Small tables with named rows and columns. After each table, cells are looked up by row and column.

zis.tsv
	dulubad	kofaku	tisilim	kupiva	kabat	lepa	kot	danemis	pur
detuda	0.6	0.9	0.7	0.6	0.1	0.7	0.7	0.9	0.6
zami	0.6	0.2	0.6	0.6	0.9	0.6	0.6	0.3	0.6
fepaf	0.6	0.4	0.6	0.6	0.7	0.6	0.6	0.4	0.6
tibag	0.6	0.6	0.6	0.6	0.4	0.6	0.6	0.6	0.6
mifebu	0.6	0.7	0.6	0.6	0.4	0.6	0.6	0.7	0.6
fetibob	0.6	0.6	0.6	0.6	0.4	0.6	0.6	0.6	0.6
tegul	0.6	0.5	0.6	0.6	0.6	0.6	0.6	0.5	0.6
giripet	0.6	0.6	0.6	0.6	0.4	0.6	0.6	0.6	0.6
minu	0.6	0.4	0.6	0.6	0.6	0.6	0.6	0.5	0.6

fetibob, tisilim => 0.6
mifebu, lepa => 0.6
detuda, lepa => 0.7
zami, kupiva => 0.6
fetibob, kot => 0.6
minu, danemis => 0.5
tibag, tisilim => 0.6
Row with the largest kofaku: detuda

romelof:
        fisosu  zon  rom  sogom  zed  beranut  naf  loni  nim
bebogi      64   86   27     60   59       55   87    25   62
vuse        84   46   27     48   66       43   51    81   90
gided       80   67   63     26   70       72   75    49   54
keb         75   56   37     43   81       76   68    76   34
vetuz       84   39   30     49   62       46   49    81   90
zupoto      36   50   58     35   49       52   30    47   79
nakiv       40   57   41     67   56       51   53    45   32
nazaga      74   63   23     43   66       27   62    47   90
minore      40   57   43     66   53       55   52    48   32

What is the fisosu of nakiv in romelof?
40
What is the loni of zupoto in romelof?
47
What is the zed of keb in romelof?
81
What is the loni of keb in romelof?
76
What is the sogom of vetuz in romelof?
49
What is the fisosu of gided in romelof?
80
Which row has the largest beranut? keb

kulobu =
	zusiko	nebusiv
zanage	-97417	60055
bikadef	5988	-44057
fumomif	-8768	-16028
sak	-34850	-19782
nonado	-38048	-18577
lagov	60166	-97332
pof	-98925	60379

What is the nebusiv of pof in kulobu?
60379
What is the nebusiv of bikadef in kulobu?
-44057
What is the nebusiv of nonado in kulobu?
-18577
What is the nebusiv of fumomif in kulobu?
-16028
What is the zusiko of zanage in kulobu?
-97417
What is the zusiko of pof in kulobu?
-98925
What is the nebusiv of lagov in kulobu?
-97332
What is the zusiko of fumomif in kulobu?
-8768
What is the zusiko of lagov in kulobu?
60166
What is the zusiko of bikadef in kulobu?
5988
What is the zusiko of sak in kulobu?
-34850
What is the nebusiv of zanage in kulobu?
60055
What is the nebusiv of sak in kulobu?
-19782
What is the zusiko of nonado in kulobu?
-38048

tonamob =
	bep	buki	bak	nupedub	nos	puv	pidu	mita
suku	6.9	3.4	-2.6	-5.4	6.8	2.3	4.2	8.0
niz	7.5	3.5	-2.9	-3.6	7.5	7.1	4.3	8.8
ren	7.3	2.4	-2.1	-3.3	7.8	6.6	4.1	8.1
rezik	6.6	3.4	-3.0	-5.3	6.3	2.2	4.3	7.3

What is the mita of suku in tonamob?
8.0
What is the bep of rezik in tonamob?
6.6
What is the pidu of suku in tonamob?
4.2
What is the puv of niz in tonamob?
7.1
What is the nos of ren in tonamob?
7.8
What is the bak of niz in tonamob?
-2.9
What is the nupedub of rezik in tonamob?
-5.3
What is the buki of suku in tonamob?
3.4
What is the puv of suku in tonamob?
2.3
What is the bep of ren in tonamob?
7.3
What is the pidu of ren in tonamob?
4.1
What is the puv of ren in tonamob?
6.6
What is the nupedub of suku in tonamob?
-5.4
What is the bak of ren in tonamob?
-2.1

farit:
fields: gasug, pas
nekozod: [147, 9]
kapuzi: [154, 192]
rigan: [44, 22]
vol: [125, 144]
nop: [1, 79]
bupure: [207, 94]
poki: [194, 151]
loz: [8, 169]
povus: [25, 119]
komefuf: [32, 111]
dimal: [11, 59]
suzofe: [174, 120]

suzofe, pas -> 120
povus, pas -> 119
komefuf, pas -> 111
nop, pas -> 79
dimal, gasug -> 11
suzofe, gasug -> 174
vol, pas -> 144
loz, gasug -> 8
povus, gasug -> 25
dimal, pas -> 59
kapuzi, gasug -> 154

kefani:
,genaba,bomerus,zek,vinadat,lor,tobor,rupi
befed,3.4,2.7,5.9,9.6,3.3,7.4,5.9
tis,3.1,2.6,9.7,5.6,4.6,5.8,8.0
feka,2.7,7.3,9.1,2.6,5.3,5.2,8.1
nuzif,9.4,8.5,2.4,2.4,6.2,7.8,5.6
geb,7.5,6.6,9.2,5.8,2.9,7.7,7.0
bezuz,9.7,7.9,5.0,5.8,4.2,8.1,5.0
mava,9.4,8.6,2.2,2.5,6.2,7.9,5.1
ven,6.5,2.7,8.8,9.4,2.8,8.6,5.3
vadodo,9.4,6.1,2.5,9.3,3.6,9.1,4.1
rut,6.7,8.7,3.4,2.3,6.9,6.2,7.0
dod,9.3,6.2,2.5,9.2,3.9,8.9,4.7
rab,9.2,8.6,3.3,2.2,6.3,7.2,6.6

genaba of geb is 7.5
zek of geb is 9.2
zek of feka is 9.1
lor of dod is 3.9
zek of rut is 3.4
zek of nuzif is 2.4

lib =
         tutuku    nen    nup    nad    pap    ver  vibuk   pora
mar       -0.27   0.20  -0.32  -0.11  -0.31  -0.09  -0.01  -0.04
gop       -0.20  -0.23  -0.15  -0.28  -0.08  -0.28  -0.20  -0.26
dib       -0.28   0.07  -0.26  -0.33  -0.09  -0.27  -0.06  -0.19
tuf       -0.29   0.12  -0.28  -0.30  -0.10  -0.24  -0.04  -0.15
kiter     -0.48   0.51  -0.43  -0.69   0.12  -0.42   0.17  -0.20
nake      -0.28   0.21  -0.31  -0.15  -0.27  -0.11  -0.01  -0.07
limip     -0.20   0.04  -0.25   0.10  -0.45   0.05  -0.09   0.01
sas       -0.19   0.00  -0.23   0.12  -0.45   0.07  -0.11   0.01
gedu      -0.18  -0.02  -0.23   0.13  -0.47   0.06  -0.12   0.00
remulu    -0.02  -0.55  -0.03   0.20  -0.42   0.02  -0.36  -0.13
nutizep    0.02  -0.72   0.03   0.10  -0.31  -0.07  -0.43  -0.22

sas, pora => 0.01
gop, vibuk => -0.20
gop, tutuku => -0.20
remulu, pap => -0.42
mar, pora => -0.04
limip, tutuku => -0.20
gedu, pora => 0.00
nake, nup => -0.31
limip, ver => 0.05
gedu, tutuku => -0.18
kiter, nup => -0.43
sas, ver => 0.07
remulu, nen => -0.55
gedu, vibuk => -0.12
sas, pap => -0.45
nake, nen => 0.21
limip, nup => -0.25
nutizep, nup => 0.03

bav:
	goreva	petob	buk	zot	sir
mov	-77	390	-25	-270	-56
vukur	129	-201	501	-620	-685
fim	-16	-18	81	-25	-5
zolovo	95	179	65	-439	-309
tunaku	-65	-46	205	-1	12
ruz	-244	822	3	-380	52
zilipun	109	-177	460	-441	-566
kiguse	15	-31	104	-51	-24
zorosip	-214	813	-21	-555	-30
vebenif	-159	825	-35	-644	-148

zolovo, goreva => 95
zolovo, sir => -309
fim, zot => -25
mov, zot => -270
zilipun, sir => -566
vebenif, petob => 825
vukur, goreva => 129
zolovo, zot => -439
kiguse, buk => 104
vukur, zot => -620
ruz, zot => -380
zorosip, sir => -30
ruz, goreva => -244
zilipun, zot => -441
fim, buk => 81
vukur, sir => -685
mov, petob => 390
tunaku, zot => -1
mov, sir => -56
Row with the largest sir: ruz

Table kogipu
|  | guvamu | mot | fav |
|---|---|---|---|
| rumet | 92 | 144 | 90 |
| goge | 50 | 108 | 149 |
| zugol | 152 | 119 | 162 |
| vok | 127 | 171 | 31 |
| kosu | 64 | 116 | 254 |
| foreze | 31 | 150 | 94 |
| lalepip | 133 | 112 | 183 |
| riz | 73 | 159 | 109 |

riz, mot: 159
kosu, fav: 254
lalepip, mot: 112
vok, guvamu: 127
foreze, guvamu: 31
vok, fav: 31
rumet, mot: 144
vok, mot: 171
zugol, mot: 119
zugol, guvamu: 152
kosu, mot: 116
rumet, guvamu: 92
goge, mot: 108
lalepip, fav: 183
kosu, guvamu: 64
lalepip, guvamu: 133
goge, guvamu: 50
rumet, fav: 90
riz, guvamu: 73
riz, fav: 109

padezu =
	mog	maloma
tet	102	144
tus	62	11
sogupen	28	211

mog of sogupen is 28
maloma of sogupen is 211
mog of tet is 102
maloma of tus is 11
mog of tus is 62
maloma of tet is 144
Which row has the largest maloma? sogupen

Table muno
cols = pibuf, tozas
potivef: [125, 231]
geris: [136, 53]
nuf: [199, 177]
papuzut: [143, 92]
pazi: [90, 30]

pibuf of geris is 136
tozas of pazi is 30
pibuf of potivef is 125
tozas of papuzut is 92
tozas of potivef is 231
pibuf of papuzut is 143
pibuf of pazi is 90
tozas of geris is 53
pibuf of nuf is 199
tozas of nuf is 177
Which row has the largest pibuf? nuf

vogenu:
columns: lidezok, pavule, nis, dag, bup
datad: [94, 85, 46, 43, 66]
zok: [89, 94, 201, 179, 127]
sen: [140, 146, 100, 119, 142]
kob: [68, 87, 184, 163, 117]
nal: [121, 113, 5, 27, 79]

What is the lidezok of kob in vogenu?
68
What is the nis of sen in vogenu?
100
What is the nis of datad in vogenu?
46
What is the pavule of sen in vogenu?
146
What is the bup of zok in vogenu?
127
What is the pavule of datad in vogenu?
85
What is the nis of nal in vogenu?
5
What is the dag of sen in vogenu?
119
Row with the largest pavule: sen

